(in the rows, 128 means zero)
One turn sends every row of this set to another row. A few are shown first. Where does it send the rows asked after them?
J38: [108 135 166 121 123 131 133 122 145 112 134 110 118 120 106 107 155 133
 109 143 158 135 148 115 123 144 147 107 120 156 115 135 137 150 100 109
 172 135 140 107 166]
J29: [119 145 154 121 116 120 125 120 129 101 126 111 130 141 124 113 157  98
 100 131 141 119 156 132  88 143 165 119 144 125 117 147 153 126 117 101
 145 139 129 124 162]
J534: [114 136 167 109 119  95 128 126 133  98 140 119 132 144 126 108 171 135
 112 112 145 129 147 135 101 147 147 119 129 119 120 124 148  99 118 102
 127 159 135 121 149]
J440: [126 138 164 122 112 115 121 128 128  85 132 139 100 117 136 118 163 127
 147 110 108 132 143 110 102 126 134 129 101 140 127 157 122 113 130  94
 170 156 145 123 153]
J183: [116 129 134  97 138 109 123 138 117 110 130 130 123 142 132 113 131 123
 129 121 131 120 155 114 110 156 119 106 114 121 119 126 140 126  93 115
 168 131 101 114 162]
J906: [101 152 143 109 104 131 143 120 151  88 123 106 148 120 133 104 146 144
 126 112 103 154 144  99 106 143 149 127 134 110 124 115 142 112 114 108
 151 140  99 122 139]
J401: [103 148 164 123 111 131 143 119 135  80 115 100 120 117 127 143 166 132
 148  96 125 118 117  98 124 134 150  99 131 132 127 121 123 132 106 101
 164 148 134 113 149]
J721: [103 149 155 144 116 129 127 125 134  97 146 126 117 123 125 138 176 123
 111 121 145 136 134 111  93 133 142 136 112 143 109 125 143 110 104 119
 163 133 140 109 138]
J944: [129 138 156 122 107 137 120 127 123  96 127 132 120 138 126 131 129 137
 131 115 117 135 158 100  89 160 139 136 103 118 122 129 140 128 100 110
 152 143  95 125 166]
J129: [107 135 144  97 136 121 127 123 139  92 125 144 128 120 150 102 163 135
 120 107 111 122 132 115 129 143 130 125 105 145 117 167 117 126 134 105
 160 160 134 121 167]
J267: [ 87 143 132 117 121 147 140 113 152  92 130 118 132 119 132 118 167 106
 133  98 126 106 139 101 124 134 161 123 132 113 128 115 140 108 116 104
 159 149 126 119 151]
J220: [109 123 126 123 137 126  97 131 128  87 119 138 103 121 127 129 137 151
 138 113 134 143 147 111 105 149 143 127 108 106 123 147 134 124 114 107
 172 132 115 117 152]
J240: [ 94 125 148 127 129  98 136 138 112 117 124 116  97 124 139 105 159 130
 120 110 124 122 134 111 103 133 135 101 118 131 114 140 132 136 127 119
 178 159 124 129 122]
J222: [102 141 139 133 121 127 130 141 123  99 120 139 110 119 122 100 170 143
 103 110 124 132 150  98 105 152 175 139 110 113 121 146 131 143 122  96
 166 160 132 148 150]
J620: [104 144 140  98 110 108 149 135 134  97 130 102 135 129 122 106 157 136
 134 110 119 152 148 110 105 135 129 112 136 127 139 104 146 117  90  92
 175 129 121 129 134]
J452: [116 132 151 139 117 140 139 154 114 116 125 106 104 125 118 101 125 129
 139 132 110 130 152  98  99 134 150 122 116 124 105 148 131 133 109 110
 169 148 133 126 137]
J876: [ 96 149 138  96 121 121 145 116 147  94 103 115 140 115 125 105 156 140
 123 125 123 161 152  96 112 143 139 103 147 117 137 123 141 132 124 103
 158 142 112 145 146]
J715: [107 147 132 117 106 123 134 128 147  80 111 101 126 115 115 112 149 164
 140 110 120 162 144 111 120 131 138 108 127 115 129 114 136 133 106 100
 174 132 133 123 135]
J860: [133 137 171 103 113 112 138 132 128  98 128 128 115 126 130  98 145 122
 139 125 108 117 148 115 121 129 117 106 105 154 123 149 121 132 116 100
 167 158 137 113 170]
J350: [ 85 134 138 107 136 156 153 119 150  97 114 110 137 121 118 129 153 125
 132 117 128 112 143 103 138 141 149 113 144 133 137 137 131 124 114  99
 163 150 129 122 162]
J805: [ 96 144 150 125 134 124 133 116 139  82 128 101 127 120 123 124 146 138
 107 101 140 132 128 114 101 137 154 114 126 142  93 170 128 134 126 110
 137 131 123 111 161]
J496: [104 149 143 121 126 125 160 152 112 106 123 124 136 138 125 104 151 141
  93 114 111 111 142 105 116 155 138 124 110 136 106 135 127 141 104 116
 153 161 114 129 155]
J180: [132 147 146 105 119 139 125 135 132  98 127 144 133 133 143 103 156 110
 130 129 101 121 154 115 119 147 141 140 110 129 120 157 130 113 120 100
 158 156 144 127 172]
J912: [ 99 128 173  98 135 118 116 127 153 121 134 111 120 128 121  96 164 130
 139 135 155 151 157 116 101 150 147 125 122 134 121 129 138 137 119  97
 148 145 152 130 155]
J329: [114 139 159 112 132 128 136 132 139  83 124 115 128 123 101 108 140 156
 131 117 149 149 149 107 113 142 146 115 124 131 101 150 131 120 115 102
 116 145 151 127 166]
J512: [100 145 166 122 126 128 123 133 144 101 128 112 139 131 131 124 154 146
 137 125 132 135 134 124  98 136 118 134 111 137 100 118 135 116 115 129
 126 150 145 106 139]
J405: [104 137 170 110 105 132 139 124 126  89 118 108 124 114 120 117 157 110
 145 116 132 111 128  99 111 127 157 112 144 133 147 118 138 131  92  80
 167 146 133 124 154]
J273: [106 124 149 103 127 109 120 111 127  96 112 144 112 120 130 119 145 146
 116 106 143 135 145 103 100 153 123 108 106 132 131 133 134 153 115 110
 160 149  94 137 164]

J222 -> J240
J534 -> J512
J715 -> J876
Now find these:
J267 -> J401
J273 -> J183
J721 -> J805
J860 -> J180

